One turn sends every row of this set to another row. A few are shown first. Where does it send the rows asked after them?
k570: [.24 -.14 -.16 .17 .01 -.29 -.20 -.06 -.13 -.12 .11 -.09 -.05]
k727: [-.23 .07 -.09 .29 -.19 -.04 .05 -.15 -.10 -.05 -.11 -.01 -.34]
k259: [-.44 -.11 -.22 .15 -.11 -.11 -.23 .05 .18 -.13 -.06 .21 .00]
k110: [.10 -.25 -.14 .17 -.31 -.03 -.26 .08 -.01 .08 -.21 .00 .02]
k833: [-.17 -.08 -.37 -.03 -.21 -.09 .18 -.14 .04 -.01 .13 .16 -.07]
k490: [-.21 .08 -.28 .24 -.24 -.09 .05 -.01 .08 -.11 -.21 -.01 -.39]
k593: [-.15 -.20 -.30 .03 -.15 -.16 .06 -.14 .01 -.20 .17 .31 -.05]
k199: [-.14 -.10 -.23 .14 .28 .11 .05 .00 -.11 -.18 -.30 .17 .11]
k575: [.13 -.17 -.17 .19 .01 -.27 -.14 -.16 -.13 -.22 -.30 -.17 -.05]
k241: [-.17 .18 -.17 .20 -.13 -.11 .06 .16 .04 -.06 -.13 .02 -.43]
k399: [.09 -.09 -.01 .21 -.18 .01 -.42 -.04 .01 -.10 .00 .03 -.10]
k806: [-.03 -.05 -.29 .20 .04 .04 .03 .44 .03 -.21 -.16 -.12 -.09]
k940: [-.02 -.21 -.29 .06 .12 .07 .14 -.03 -.09 -.27 -.09 .30 .10]
k124: [.11 -.17 -.01 .26 -.06 .06 -.09 -.05 -.02 -.15 .16 -.20 -.15]
k896: [-.09 .20 -.14 -.02 -.14 -.12 .11 .16 -.34 -.12 -.13 .00 -.18]
k744: [-.36 -.10 -.37 .09 -.05 -.07 -.14 .10 .24 -.30 -.17 .15 -.03]
k73: [-.12 -.01 -.17 .06 -.15 -.12 .02 .17 -.45 -.12 -.13 -.08 .09]
k207: [-.07 -.08 -.31 -.01 .16 .20 .14 .01 -.10 -.28 -.13 .12 .11]
k397: [.32 -.16 -.18 .23 .04 -.06 -.23 -.05 -.06 -.01 -.28 .06 -.06]
k38: [.01 .17 -.07 .03 .20 -.06 -.21 -.17 .06 .02 .09 .03 -.16]
k586: [-.15 -.12 -.27 .06 .00 -.12 .23 -.10 -.09 .03 .22 .13 .01]
k510: [.05 .09 -.21 -.12 .21 -.26 -.27 -.03 -.11 .04 -.16 .05 .06]
k909: [-.08 -.15 -.25 .38 .04 -.02 .01 .39 .07 -.01 -.18 -.03 -.14]
k961: [-.07 .08 -.22 -.05 -.28 .00 .09 .10 -.35 -.12 -.08 -.06 -.03]
k455: [.07 .02 -.17 .03 .12 -.03 -.29 .14 .18 .20 -.03 .16 -.03]
k642: [.00 -.04 -.29 -.04 .23 -.16 -.06 .01 .13 .22 -.24 .07 -.02]
k583: [-.25 -.20 -.24 .13 -.02 -.02 -.13 .03 .15 -.33 -.14 .32 -.02]
k30: [-.16 .10 -.01 -.06 .04 .19 -.20 -.07 .11 .13 -.07 .08 -.05]
k807: [-.04 .06 -.21 .13 -.01 -.04 .02 .50 -.09 -.10 -.21 .01 -.16]
k335: [-.17 .07 -.14 -.11 .20 -.22 -.16 .00 .01 -.07 .11 -.12 .05]

k642 goes to k575
k940 goes to k896
Now these:
k833 goes to k490
k73 goes to k586
k397 goes to k510

One turn sends every row of this set to another row. A few are shown first. Where does it send the rows asked after them?
k264: [-.06 .30 -.12 -.07 .03 -.08 -.08 -.10 .41 -.01 .09 .21]
k165: [.00 -.06 -.12 -.04 -.14 .14 -.23 -.38 .23 .12 -.06 .01]
k692: [-.30 -.06 .12 .13 .05 -.01 -.43 -.03 .07 .14 .22 .35]
k509: [-.45 .05 .17 .17 .13 .11 -.42 -.03 .25 .17 .02 .31]
k650: [-.20 .09 .02 -.05 -.14 .23 -.09 -.18 .25 -.17 -.23 .30]
k795: [-.16 -.02 .02 .36 .11 -.02 -.07 .05 .17 -.07 .00 -.01]
k919: [-.33 .06 .07 .03 -.14 .42 -.36 .10 .36 -.07 .07 .05]
k614: [-.08 -.12 -.01 -.17 -.13 -.03 -.36 .14 .25 -.09 .02 .44]
k599: [-.11 .29 -.04 .00 .08 -.09 -.25 .04 .41 -.07 .17 -.06]
k880: [.02 .20 -.08 -.01 .21 .39 -.47 -.02 .34 -.05 .20 .19]
k492: [.03 .02 .02 -.05 .06 -.02 -.51 -.05 .28 .07 -.28 -.09]
k800: [-.07 -.01 .13 .00 -.07 .01 -.41 .11 .09 -.32 .02 -.06]
k359: [-.21 -.19 -.16 -.19 .20 .05 -.41 -.03 .00 .09 -.04 .13]
k735: [-.33 -.04 -.11 -.12 .20 .32 -.36 -.09 .08 .15 -.10 .06]
k500: [.08 -.03 -.06 .03 -.12 .03 -.59 -.14 .08 .02 .09 .37]
k856: [.08 .17 -.11 .16 .03 .21 -.28 -.04 .34 -.04 -.30 .38]
k468: [-.03 .11 .02 .27 .10 .01 -.01 .04 .11 .03 -.11 .23]
k391: [-.35 .00 .01 .19 .00 .23 -.56 -.17 .47 -.04 -.16 .10]
k249: [-.12 -.13 -.19 -.06 .22 .03 -.39 -.10 .51 -.18 .10 .30]
k290: [-.02 -.14 -.15 .28 -.06 .08 -.39 -.04 .27 -.24 .13 -.06]

k509 goes to k795
k290 goes to k500
k165 goes to k880
Now these:
k599 goes to k359
k800 goes to k614

One turn sends every row of this set to another row. A few are shown first. Where does it send the rows asked after them?
k990: [-.18 .22 -.13 -.15 .32 .07 .15 .02 -.10 .04 -.10 .19 .04 -.09]
k755: [-.11 .31 -.09 -.25 .06 .09 -.25 -.24 -.06 .00 -.36 .27 .12 .31]
k456: [-.21 .18 -.07 -.39 -.23 -.17 -.05 .09 -.18 .09 -.27 .21 .09 -.17]
k973: [-.02 .16 -.26 -.12 .03 -.11 -.06 .06 -.29 .05 -.10 -.22 -.14 .04]
k644: [-.19 .33 .05 -.14 -.07 -.02 -.01 .26 -.22 .17 -.27 .25 .00 .19]
k418: [-.09 .02 -.03 -.20 .24 .26 -.24 -.13 -.04 .36 -.16 .13 -.09 .14]
k726: [-.19 .20 .18 -.15 -.25 -.02 -.35 -.26 .04 .15 -.15 .31 -.10 -.06]
k365: [-.02 .15 -.25 -.05 -.05 -.10 -.03 -.11 -.28 .04 -.11 -.23 -.20 .04]
k694: [.02 .22 -.15 .13 .09 .19 -.07 -.23 -.23 .07 -.29 -.02 .08 .21]
k458: [-.16 .38 .15 .22 -.05 .09 -.19 -.05 .00 .11 -.12 .15 -.14 .02]
k277: [.06 .23 -.18 -.21 -.24 .14 .06 -.16 -.07 -.06 .05 .26 .19 -.04]
k616: [.10 .02 -.02 -.27 -.21 .19 -.38 .14 -.10 .13 -.29 .19 -.07 .24]
k63: [.00 .12 -.27 -.06 .02 -.16 .02 -.03 -.29 .03 -.12 -.15 -.17 .01]
k459: [-.20 .16 -.23 -.04 .16 .17 .18 -.08 -.12 -.06 -.16 .20 .14 -.10]
k355: [.04 .19 -.22 -.27 -.29 .10 .12 -.13 -.09 -.04 .04 .27 .05 .00]
k890: [-.15 .23 .25 -.25 -.16 .06 -.28 -.27 .09 -.04 -.18 .27 .00 -.12]
k567: [-.09 .19 .10 -.23 .17 -.25 -.27 -.05 .03 .05 -.20 .07 -.25 .12]
k740: [.05 .04 -.24 -.08 -.21 .17 -.11 -.09 -.08 .32 .02 .04 -.16 -.19]
k537: [.05 .21 -.12 .11 .07 .19 -.15 -.19 -.13 .00 -.26 -.08 .11 .25]
k235: [.07 .06 -.33 -.16 -.23 .16 -.07 -.18 -.14 .26 -.03 .05 -.19 -.10]
k751: [-.09 -.10 -.02 .02 -.05 -.04 -.14 -.16 -.11 -.26 -.11 .03 -.17 -.20]
k200: [-.25 .14 -.05 -.20 .17 -.21 -.15 .06 -.04 .05 -.22 .04 -.28 .21]
k846: [.01 -.13 -.15 -.43 -.04 .20 -.22 -.07 -.19 .06 -.28 .00 -.01 -.20]
k57: [.09 -.10 -.12 -.25 .05 .25 -.18 -.12 -.26 -.06 -.28 .09 .21 -.11]
k228: [.07 .13 .02 -.21 -.29 .03 -.20 -.04 -.08 -.24 -.02 .30 -.22 .09]
k303: [.11 .18 .00 -.20 -.23 -.08 -.26 .00 -.08 -.30 -.03 .20 -.16 .05]
k177: [-.21 .35 .05 -.19 -.11 .06 -.04 .29 -.17 .21 -.16 .21 .06 .14]
k337: [-.07 .09 .00 -.34 -.09 -.20 -.09 .12 -.20 .01 -.24 .12 .03 -.30]
k717: [-.02 -.10 .07 .05 .12 .08 -.14 -.16 .00 -.12 -.06 .07 -.16 -.23]
k148: [.09 .13 .05 -.18 -.28 -.12 -.19 -.02 -.08 -.23 -.05 .30 -.20 .06]
k558: [-.05 .38 .03 -.35 .08 -.01 -.21 -.20 -.08 .02 -.31 .27 .24 .12]
k218: [-.28 .12 .03 -.14 .20 .27 -.10 -.10 .02 .34 -.14 .09 -.14 -.09]
k757: [-.17 .14 .02 -.45 -.17 .00 -.04 .01 -.05 .11 -.20 .20 .08 -.30]
k373: [.06 .07 .00 -.24 -.23 .22 -.28 .15 -.12 .02 -.33 .29 -.09 .27]
k667: [.09 -.04 -.23 -.10 -.23 .14 -.10 -.17 -.17 .29 .01 .08 -.18 -.15]
k275: [-.22 .28 .12 -.12 -.15 .04 -.05 .28 -.22 .14 -.27 .18 -.05 .20]
k15: [-.03 -.07 -.04 -.15 .12 .04 -.14 -.20 -.07 -.26 -.18 -.10 -.12 -.16]
k858: [.08 .05 .04 -.22 -.21 .20 -.34 .06 -.16 .11 -.30 .29 -.07 .28]
k453: [-.06 .25 .07 -.36 .10 .08 -.32 -.18 .00 -.10 -.42 .15 .05 .21]
k156: [.04 -.13 -.19 -.29 -.16 .22 -.30 -.14 -.27 .03 -.35 .10 .09 -.09]
k463: [-.23 -.02 -.10 -.05 .14 .30 -.18 -.11 -.07 .34 -.13 .13 -.19 .03]
k963: [-.17 .29 .17 .25 -.05 .06 -.16 -.07 -.08 .19 -.17 .13 -.19 .07]
k959: [.09 .21 -.21 -.25 -.25 .10 .09 -.14 -.17 -.02 -.02 .33 .14 -.03]
k592: [-.03 .29 -.15 .15 .01 .13 -.04 -.21 -.19 .05 -.31 -.09 .06 .20]
k491: [-.19 .21 -.08 -.07 .23 .20 .09 -.21 .01 -.09 -.16 .10 .08 -.13]
k376: [-.19 .34 .13 .22 -.09 .17 -.17 -.04 -.12 .18 -.23 .10 -.16 .07]
k195: [-.03 .09 .20 -.21 -.21 .06 -.35 -.23 .00 .23 -.17 .24 .03 -.18]
k549: [-.23 .14 .05 -.35 .20 -.07 -.18 .08 -.03 .14 -.32 -.02 -.21 .13]

k491 goes to k218
k667 goes to k63
k458 goes to k177
Now these:
k57 goes to k717
k275 goes to k373
k459 goes to k463

